The rows of D fall into 3 groups, and each row is roughly a mix of its group's hidden directions; one row fits no group.
D:
[[-14 -28   8  -2 -19  17 -12   3 -52 -68  55  35  18  20]
 [-25  -7 -21  30  -3  31 -68 -27  48  32 -18  33 -21 -25]
 [ 23  41 -26  30 -33 -17   0   1  19  23   5  77 -47 -10]
 [-49   6 -17  -9  58 -19 -46  22  38  26 -22 -26  19  38]
 [-39 -43   7  16 -19 -25 -23   3 -50 -54  28  15  50   9]
 [ -8  -7 -11  52 -26 -10 -35 -35  38  34  -9  49 -25 -48]
 [ 14  36 -15 -43  27  21 -20  31  46  48 -29 -36 -19  34]
 [ 19 -54  30 -10 -37  59 -23 -44   7 -10  19  -5 -28 -36]
 [-24 -77  23  18  -6   1  -7 -47 -12 -13 -20 -34  19 -49]
 [-15  39 -26  -1  52 -16  60  15 -43 -35 -20 -19  23  25]
 [-11 -54  -3   5 -37  36 -27 -63  -1 -32   3  -8 -45 -26]
 [-35 -18  -8  39 -28   5 -26 -23 -39 -57  34  53  19  -8]
 [-25  14 -11  39 -15  14 -16  -7 -35 -51  42  71  20   3]
 [  1  -5   3 -29  31 -34   0  23  38  56 -45 -63   5  11]
 [ 18 -53  30  -4 -17  65   6 -47 -11 -20   9 -16 -13 -48]
 [ 30 -44  28 -16 -29  73  -2 -38  -7 -20  21  -6 -27 -34]
 [ 46  41  -2 -35  24  27  25  15  44  46 -13 -13 -51  12]
 [ 40  61   4 -38  32  12  26  47  25  33  10 -20  -3  34]
 [ 18  48  -9 -48  46  19  14  39  26  27 -14 -36 -13  45]
 [-21  -2 -15  31   0  40 -67 -26  49  31  -9  37 -16 -27]
 [-13  64 -27 -15  26  -9  -4  47  -7 -15  21  28   5  68]
 [ 25 -79  32  -2 -40  -2   2 -22  -9  14 -16 -26   4 -56]
 [ 32  42 -10 -26  27   4  12  21  54  59 -24  -9 -45  15]
 [ 38 -16  25 -11 -24  83  -7 -31  11  -6  32  14 -33 -31]
 [ 13  55 -30 -17  28   2 -17  32  52  53 -20   6 -31  28]
 [-44  23 -25  11  29 -73  -7  37  -6   3 -19   1  37  40]
 [ 36  48  22 -37  47  37  43  23  21  21   8 -39  -1  19]
 [-34  -1 -44  28  -3   0 -68 -12  38  26 -27  44 -29  -4]
 [ 41 -27  14   6 -51 -19  38 -31  -2  24 -33 -31 -22 -56]
 [ 14 -16  21 -39  -4 -28  53  19 -49 -33  -1 -57  21  26]
 [ -5 -63   2   1 -44  23 -19 -61  -4 -26  -3 -19 -41 -31]
 [-18 -33   5  12 -28 -55  30   1 -65 -51   6   4  31   5]
 [-32 -38  -3  56 -16  -3 -13 -51 -15 -30   8  48  -3 -45]
 [ 38 -41  21  -3 -55  21  33 -43 -26 -21   2 -17 -27 -46]
 [-23  61 -35 -18  30   3  23   6 -18 -45   5  -7 -21  64]
 [-50  12 -23  21  37 -72   9  17 -13  -2 -33 -16  41  20]
 [-10 -68  18 -20 -18  35   3 -40 -37 -52   2 -37  -7 -12]
 [ 16 -74  30 -13 -34  39  -2 -40 -18 -20   3 -26 -12 -39]
 [ 11  49 -26  -4  24  13 -27  18  62  59 -18  16 -33  11]
 [  8  52 -37  10  17 -16 -17  18  53  53 -18  36 -40  11]
 [-50   8 -10   7  43 -46 -34  41   6  10  -8  -5  56  37]
 [ 30 -54  18  -7 -60  16  18 -40 -31 -33  13  -8 -30 -33]
 [ 12 -87  29 -21 -58  -9 -33  -3 -13  -1   4 -15   3 -18]
 [ -8 -81  21 -22 -25  17  -3 -23 -43 -44   0 -35   8 -11]
 [ 24   3   8 -61  -7 -17  13  42  -5  17 -23 -71   9  41]
 [ 12  47 -28 -40  25   0 -17  48  34  40 -21 -16 -18  49]
 [-37   3  -1 -31  62  34 -32  25   4 -25  25 -17  22  56]
 [-24  -8   9 -17  30  66 -14  -8 -29 -62  44  -1  18  27]
 [ 17 -23  26 -23 -20 -40  59   9 -54 -35   6 -43  23   9]
 [ 30  30 -22  23 -30 -18   7 -15  39  48 -25  37 -58 -28]
 [ 15  40 -25 -17   9   2 -32  26  59  65 -28  -4 -30  18]
 [-38  10 -23   8  18 -85  -2  35 -10   7 -28 -11  33  33]
 [-47   5 -24 -13  29 -33  12  17 -44 -52  -9 -22  24  55]
 [ 11  74 -24  14  12 -40   4  32  39  49  -8  27 -10  17]
 [  8  93 -28  10  36   4  23  17  25  17   4  26 -17  25]
 [-21 -11  15 -19  29  54  -5   3 -37 -63  45  -6  33  28]
 [  1  84 -22  25  34  -8   4  17  41  37   1  35  -6  11]
 [ -6 -16 -15   8 -28  49 -28 -42  -5 -43  34  45 -54  -2]
 [-44  -5 -21  -3  24 -64  11  28 -37 -26 -24 -23  39  40]
 [ 27 -79  34 -14 -44  24  -4 -25 -15  -4   0 -22  -4 -45]
 [  9  55 -37   1  25 -15 -10  22  51  52 -22  25 -41  19]
 [ 17  42   2  43  14  30  -8 -14  45  32  28  60 -15 -37]
 [  9  47 -32 -11  22  -1 -23  24  57  58 -28   6 -36  21]
 [  2  69 -30 -12  12 -37   3  53   6  11   6  24  -3  58]
 [-38  20 -27   9  26 -81   9  31 -11   3 -30 -14  31  35]
 [-30 -46   7  30 -36   0 -14 -33 -48 -58  21  12  30 -22]
 [ -7  -9 -11   2 -24  21 -74  -8  56  55 -30  -3 -15 -16]
 [-10  33 -18  47  29  31 -18 -23  38  15  16  68 -23 -26]
 [ 26  43 -23  21 -16 -41   8  13  38  59 -28  38 -35 -13]
 [-19 -59   9  22 -60   3 -61 -25  -5  -3   0   8  20 -35]
 [  0   3   6 -53  27  14  25  35 -39 -38   8 -47  25  52]
 [ -8  37 -15 -14  51 -16 -13  28  54  58 -34 -23  -5  25]
 [-18   6  -9  61   6  12  -8 -31  -1 -21  33  79  -4 -35]
 [ 24 -44   9 -12 -47  44   5 -45 -20 -40  23   4 -49 -21]
 [-19 -44  20  12 -25   3   1 -13 -61 -63  30   0  45  -9]
 [  4 -67  32  14 -15  36  -3 -51  -1  -4  -6 -21   2 -62]
 [-15 -78  27  -5 -11  36  -9 -39 -29 -40   3 -26  12 -29]
 [  3 -26  12 -45  -9 -29  35  22 -48 -32 -12 -61  20  34]
 [ -9 -42  33  14 -11   5  35 -30 -55 -59  27  -6  31 -24]
 [  0   3  22  -6  27 -39  29  29  -4  32 -35 -61  62  -7]
 [-22  10 -16  21   7 -91  -4  29  13  38 -35  -7  27   7]
 [-47 -19   2 -17  37  28 -37  12 -22 -51  37  -3  33  46]
 [-22  59 -24  33  33 -56  -1  22  32  41 -20  17  16  10]
 [ 15 -26  17 -22   6  50  17 -46  15   6 -26 -72 -23 -31]
 [ 18 -24  23 -50 -26 -28  26  27 -33  -9 -12 -71  24  25]]
Here is one row from each group, named. Which group is each of the other rows in?
[ 12  74 -28  17  19 -47  28  23  30  45 -24   8 -10   8]	(129)
[ -1 -23   1  26 -49  19  -1 -32 -44 -56  37  48  -6 -21]	(92)
[-15 -53  28  12 -22  -4  21 -26 -57 -59  20  -9  33 -20]	(23)

[ 17  14   0 -64   9   5  -4  45  10  22 -22 -64   6  48]	(23)
[-50  15  -8   4  45  -4 -33  34 -15 -28  27  20  54  46]	(92)
[ 51 -21  28  -4 -48  30 -29   1  35  45  22  27 -22 -38]	(129)
[ 46  55  23 -19  31   2  68  31  -6   2  34  -8   8  16]	(23)
[-29 -72  23  22  -6 -40 -33   3  -6  15 -15  -6  54 -33]	(129)
[-12 -13  28 -24  39  -7  18  25 -18  -2 -11 -69  68  11]	(92)
[ 18  36   5  27  15  44 -23 -15  61  50  10  33 -18 -35]	(23)
[-43  -6 -20  54 -10 -54 -29 -22  18  27 -44   1  25 -33]	(92)
[ 43  -2  21   5 -19  69   5 -39  28  17  15  10 -38 -50]	(129)
